data =
[[134 122 129 129 130]
 [123 124 131 131 129]
 [103 131 117 131 126]
 [130 116 133 135 132]
 [119 131 121 119 146]
 [130 145 125 116 138]
 [137 130 131 130 116]
 [116 118 129 138 118]
 [134 125 130 123 122]
 [136 130 129 119 127]]
data[0,0] => 134
data[:, 4] => [130, 129, 126, 132, 146, 138, 116, 118, 122, 127]
data[9,0] => 136
data[4,2] => 121
data[0,2] => 129
data[7] => [116, 118, 129, 138, 118]
data[4,3] => 119
data[:, 3] => [129, 131, 131, 135, 119, 116, 130, 138, 123, 119]
data[5,4] => 138
data[:, 0] => [134, 123, 103, 130, 119, 130, 137, 116, 134, 136]
data[3,3] => 135
data[3,4] => 132
data[:, 1] => [122, 124, 131, 116, 131, 145, 130, 118, 125, 130]
data[7,3] => 138
data[8,2] => 130
data[7,1] => 118
data[3,2] => 133
data[2,2] => 117
data[8,3] => 123

x =
[[132 135 122 129 117 127 121 125 137 118 123 127]
 [127 126 123 126 124 128 127 122 138 118 127 126]
 [131 133 122 127 120 129 124 125 136 118 122 127]
 [133 125 121 127 130 126 131 127 147 118 115 125]
 [126 124 117 125 119 135 122 120 139 117 123 124]
 [133 132 121 129 121 128 124 126 136 118 122 127]
 [131 129 122 128 126 124 130 124 142 118 124 126]
 [131 131 120 126 119 125 128 118 143 118 130 128]
 [132 127 119 129 122 128 125 123 140 117 126 128]
 [129 126 118 127 120 129 125 120 142 117 126 126]
 [129 130 122 126 125 126 131 122 140 118 125 126]
 [128 128 123 126 122 132 125 125 131 118 126 127]
 [129 131 114 122 110 139 119 117 139 117 121 126]
 [129 128 116 123 116 137 122 119 141 117 120 125]
 [129 130 117 125 115 123 128 111 152 117 132 127]
 [131 131 123 125 124 129 128 125 138 118 121 127]]
x[0, 0]	132
x[14, 6]	128
x[4]	[126, 124, 117, 125, 119, 135, 122, 120, 139, 117, 123, 124]
x[0, 8]	137
x[15, 7]	125
x[11, 0]	128
x[:, 11]	[127, 126, 127, 125, 124, 127, 126, 128, 128, 126, 126, 127, 126, 125, 127, 127]
x[4, 3]	125
x[15, 8]	138
x[10, 8]	140
x[4, 0]	126
x[:, 5]	[127, 128, 129, 126, 135, 128, 124, 125, 128, 129, 126, 132, 139, 137, 123, 129]
x[11, 5]	132
x[12, 8]	139
x[9, 6]	125
x[1, 7]	122
x[7, 10]	130
x[11, 3]	126
x[11, 11]	127
x[5, 2]	121
x[6, 7]	124
x[4, 10]	123
x[3]	[133, 125, 121, 127, 130, 126, 131, 127, 147, 118, 115, 125]
x[4, 7]	120
x[15]	[131, 131, 123, 125, 124, 129, 128, 125, 138, 118, 121, 127]
x[10, 11]	126
x[15, 11]	127
x[12]	[129, 131, 114, 122, 110, 139, 119, 117, 139, 117, 121, 126]
x[6, 2]	122
x[6, 5]	124
x[6]	[131, 129, 122, 128, 126, 124, 130, 124, 142, 118, 124, 126]
x[3, 8]	147
x[1, 9]	118
x[6, 0]	131

m =
[[134 144 141 130]
 [120 125 133 126]
 [129 114 127 128]
 [130 113 119 132]
 [130 130 126 127]
 [135 117 136 125]
 [127 105 129 131]
 [124 155 127 127]
 [126 131 127 129]
 [124 109 136 126]
 [128 107 132 127]
 [131 108 132 128]]
Indices start at 0.
row 0 col 0 -> 134
row 9 col 2 -> 136
row 6 col 3 -> 131
row 0 col 2 -> 141
row 2 col 0 -> 129
row 8 col 0 -> 126
row 1 col 2 -> 133
row 1 col 3 -> 126
row 6 col 2 -> 129
row 3 col 3 -> 132
row 1 col 1 -> 125
row 5 col 2 -> 136
row 10 col 1 -> 107
row 9 col 0 -> 124
row 7 col 0 -> 124

A =
[[132 150 119 118]
 [122 141 121 108]
 [128 137 145 126]
 [134 149 119 121]
 [127 125 130 103]
 [136 133 149 121]
 [134 141 123 125]
 [135 132 148 119]
 [124 128 127 103]]
A[0][0] => 132
A[5] => [136, 133, 149, 121]
A[7][3] => 119
A[6][1] => 141
A[:, 3] => [118, 108, 126, 121, 103, 121, 125, 119, 103]
A[4] => [127, 125, 130, 103]
A[:, 1] => [150, 141, 137, 149, 125, 133, 141, 132, 128]
A[7][1] => 132
A[7][0] => 135
A[5][2] => 149
A[1][1] => 141
A[3][2] => 119
A[1][3] => 108

arr =
[[102 128 128 134 125 129]
 [107 127 127 124 131 126]
 [122 128 128 118 131 128]
 [105 128 128 132 130 127]
 [114 128 125 129 120 128]
 [143 128 129 123 133 127]]
Rows and columns are counted from 0.
(0, 0) -> 102
(4, 1) -> 128
(3, 3) -> 132
(2, 3) -> 118
(2, 5) -> 128
(4, 0) -> 114
(3, 2) -> 128
(0, 5) -> 129
(0, 3) -> 134
(1, 2) -> 127
(5, 4) -> 133
(1, 4) -> 131
(1, 0) -> 107
(5, 2) -> 129

B =
[[131 127 127 127 141 128 126 124 133 121 131]
 [120 134 125 137 152 112 134 128 139 119 139]
 [130 124 135 126 118 127 129 128 123 137 125]
 [130 119 141 132 144 128 112 119 112 125 116]
 [124 127 137 133 135 125 121 119 114 132 123]
 [130 127 133 127 141 125 125 119 129 123 131]
 [128 126 133 127 112 128 130 131 119 139 121]
 [121 138 135 120 132 127 126 139 125 130 127]
 [123 138 106 136 146 140 126 135 135 112 127]]
Indices start at 0.
(0, 0) => 131
(2, 3) => 126
(3, 7) => 119
(1, 5) => 112
(4, 0) => 124
(0, 4) => 141
(5, 1) => 127
(7, 4) => 132
(8, 7) => 135
(4, 6) => 121
(3, 9) => 125
(7, 1) => 138
(5, 4) => 141
(7, 9) => 130
(6, 0) => 128
(1, 4) => 152
(6, 9) => 139
(3, 5) => 128
(3, 1) => 119
(6, 6) => 130
(1, 8) => 139
(6, 10) => 121
(1, 7) => 128
(5, 7) => 119
(3, 2) => 141
(1, 2) => 125
(0, 10) => 131
(7, 6) => 126
(8, 9) => 112
(7, 10) => 127
(6, 5) => 128
(2, 0) => 130
(8, 0) => 123
(4, 7) => 119
(1, 9) => 119
(0, 1) => 127

grid =
[[127 131 117 138 155 129 131 142 131 142 103 132 148 104]
 [133 129 125 131 131 127 133 130 129 130 124 128 131 125]]
grid[0][0]	127
grid[:, 10]	[103, 124]
grid[1][12]	131
grid[0][7]	142
grid[0][5]	129
grid[0][1]	131
grid[:, 12]	[148, 131]
grid[1][9]	130
grid[0][13]	104
grid[1][0]	133

M = [111 117 102 135 122 132 133 139 113 149 147 115]
M[0] -> 111
M[2] -> 102
M[-2] -> 147
M[-8] -> 122

X = [126 141 128  99 130 122 136 123 121 140 147 134 128]
X[0] = 126
X[1] = 141
X[5] = 122
X[7] = 123

a = ((143, 128, 115, 144, 116, 112, 122, 119, 139), (126, 119, 128, 124, 133, 150, 122, 110, 127), (135, 127, 132, 132, 138, 113, 123, 130, 118), (109, 129, 134, 131, 127, 120, 124, 147, 135), (130, 125, 111, 128, 117, 122, 134, 124, 130), (112, 140, 132, 129, 112, 123, 125, 135, 134), (133, 127, 141, 129, 146, 123, 121, 122, 113), (137, 126, 114, 128, 114, 121, 137, 119, 123), (116, 140, 142, 121, 128, 122, 132, 140, 140), (130, 141, 120, 135, 144, 132, 128, 124, 131), (135, 142, 117, 132, 151, 132, 120, 133, 133), (117, 123, 132, 116, 131, 139, 120, 119, 123), (132, 127, 142, 133, 127, 129, 131, 128, 104), (127, 129, 119, 130, 131, 128, 131, 120, 131))
Rows and columns are counted from 0.
(0, 0) = 143
(7, 0) = 137
(10, 3) = 132
(4, 3) = 128
(12, 4) = 127
(11, 0) = 117
(3, 1) = 129
(6, 8) = 113
(6, 2) = 141
(1, 7) = 110
(12, 0) = 132
(8, 0) = 116
(3, 4) = 127
(8, 1) = 140
(8, 3) = 121
(8, 8) = 140
(6, 1) = 127
(4, 6) = 134
(13, 7) = 120
(7, 1) = 126
(5, 4) = 112
(10, 7) = 133
(10, 8) = 133
(9, 6) = 128
(13, 2) = 119
(9, 0) = 130
(12, 1) = 127
(6, 6) = 121
(13, 4) = 131
(8, 6) = 132
(5, 2) = 132
(8, 4) = 128
